Each row has a name. Each question is about the rows just above it.

(10): [ 56.6 -27.4  53.9  63.3  61.2 -60.7  59.0  29.6 -28.7   0.0  58.0  57.1
  60.8  -0.1]
(107): [ 45.3  32.5 -43.2 -54.1  30.6   0.1 -29.4 -53.5 -46.3   0.0 -46.3   6.9
 -39.8  -0.3]
(31): [-31.7  62.5  45.3  32.5 -43.2 -54.1  30.6   0.0 -29.4 -53.5 -46.3 -38.6
  31.5   0.2]
The next 3 entries after [-31.7  62.5  45.3  32.5]: => [-43.2 -54.1  30.6]
The next 3 entries after [-53.5 -46.3   0.0 -46.3]: => [  6.9 -39.8  -0.3]
The next 3 entries after [ 45.3  32.5 -43.2 -54.1  30.6   0.0 -29.4 -53.5 -46.3]: => [-38.6  31.5   0.2]
Where do [ 45.3  32.5 -43.2 -54.1  30.6   0.1 -29.4 -53.5 -46.3   0.0 -46.3   6.9
 -39.8  -0.3] appear? => (107)
Give the next 3 entries after [ 32.5 -43.2 -54.1  30.6   0.1 -29.4 -53.5 -46.3   0.0]. => [-46.3   6.9 -39.8]
What are the next 3 entries after [-60.7  59.0  29.6]? => [-28.7   0.0  58.0]

(91): [-12.2  19.6  -6.8  11.8   3.3 -17.5  35.0 -22.0]
(9): [-32.0  15.9  10.9 -30.1  -3.2  28.6 -64.9  36.7]
(45): [ -8.6  19.6  -6.8  11.8   3.3 -17.5  35.0 -22.0]
(56): [ 14.4 -32.0  15.7 -72.0 -28.9  13.9 -84.8  33.6]
What are the next 3 entries after [-32.0  15.7]? => [-72.0 -28.9  13.9]
Which row holds [ -8.6  19.6  -6.8  11.8   3.3 -17.5  35.0 -22.0]? => (45)

(129): [-20.4   0.0  -3.8   0.0   1.0   1.8   8.7  -0.7]
(89): [ 55.5  14.6 -11.9  21.7   2.7 -21.3 -33.4  -9.0]
(161): [-21.1 -15.9   7.1   0.0  11.0   5.5 -11.3  18.7]
(132): [ 19.6  22.3 -27.8  18.3  -3.2 -22.3  -4.7 -25.6]
(15): [-78.7 -27.2 -28.7   3.5  19.8  -5.6   3.2   1.0]
(65): [ 48.8  22.2   3.3  30.9   5.6 -13.5 -43.9  19.6]
(165): [ 57.5  -7.8  30.1 -25.6 -11.5  13.0   4.3  -3.4]
What are the next 3 entries after [-28.7   3.5]? => [19.8 -5.6  3.2]
What are the next 3 entries after [-11.9  21.7   2.7]? => [-21.3 -33.4  -9.0]
The next 3 entries after [ 3.5 19.8]: => [-5.6  3.2  1.0]

(82): [-53.1   3.5 -11.0   3.8   8.7 -10.1   9.4 -34.2  34.5  40.4   9.9 -21.4
   4.9  47.5 -37.1  64.1  36.4  40.8 -44.5]
(71): [ -2.5  20.7 -20.6 -13.4   9.4  34.5   8.7 -34.2 -10.1  16.9  -1.7 -34.8
  33.9   3.4  19.9  -5.9 -16.3   3.0 -30.6]
(105): [-39.2  20.1  -9.3  54.3  -2.7  -5.0   0.0  24.0  -9.0   0.2   8.4  16.9
  -5.5   3.0 -18.5  11.2   2.2   8.5 -11.4]
(63): [ 34.4  -9.0 -18.8  26.2  10.0  16.4   6.2 -39.2  20.1  -9.3  54.5  -2.7
  15.9   0.4  -4.6  23.4 -45.4 -28.7 -19.9]
(124): [-53.1   3.5 -11.0   3.8  78.0  31.1  24.6  56.2  10.0  40.4   9.9 -21.4
   4.9  47.5 -37.1  65.3 -54.0  10.4 -18.7]
The next 3 entries after [  9.4  34.5   8.7 -34.2 -10.1]: => [ 16.9  -1.7 -34.8]
What are the next 3 entries after [-39.2  20.1  -9.3  54.5  -2.7]? => [15.9  0.4 -4.6]
Give the next 3 entries after [ 16.9  -5.5   3.0 -18.5]. => [11.2  2.2  8.5]
What are the next 3 entries after [ 24.6  56.2  10.0  40.4   9.9 -21.4   4.9  47.5]? => [-37.1  65.3 -54.0]

(126): [-45.4 -44.8  23.5  -8.6 -43.5 -47.9  30.7 -61.9 -42.1 -42.3]
(26): [-36.4 -40.4  22.8  -7.9 -39.5 -41.7  27.8 -43.9 -38.4 -29.3]
(178): [-48.6 -47.6  27.6  -4.7 -50.1 -52.7  37.0 -58.4 -48.7 -42.6]
(158): [-36.4 -40.4  22.8  -7.9 -40.6 -41.7  27.8 -43.9 -38.4 -29.3]
(12): [ 32.8  30.1 -20.0  -2.4  36.3  36.2 -28.7  32.4  35.5  27.3]
(113): [-34.9 -36.7  21.0  -5.7 -37.0 -39.1  26.6 -42.1 -36.0 -29.2]
(181): [-53.9 -56.1  30.1 -11.6 -54.0 -58.7  37.7 -71.1 -52.3 -47.7]
(86): [-36.4 -40.6  22.8  -7.9 -40.4 -41.1  35.8 -48.0 -39.9 -46.6]
(145): [-53.9 -56.1  30.1 -11.6 -54.0 -52.0  37.7 -71.1 -52.3 -47.7]
(202): [-21.6 -22.2  12.2  -3.8 -22.0 -23.6  15.6 -27.5 -21.3 -18.9]
(138): [-63.6 -56.0  31.4  -3.3 -60.4 -65.0  45.3 -81.6 -58.6 -61.2]
The next 3 entries after [-20.0  -2.4]: => [ 36.3  36.2 -28.7]
Give the next 3 entries after [-36.4 -40.4  22.8  -7.9 -40.6]. => [-41.7  27.8 -43.9]
Give the next 3 entries after [ 22.8  -7.9 -40.4]. => [-41.1  35.8 -48.0]
Give the next 3 entries after [-40.6 -41.7]. => [ 27.8 -43.9 -38.4]
The next 3 entries after [ 22.8  -7.9 -40.6]: => [-41.7  27.8 -43.9]

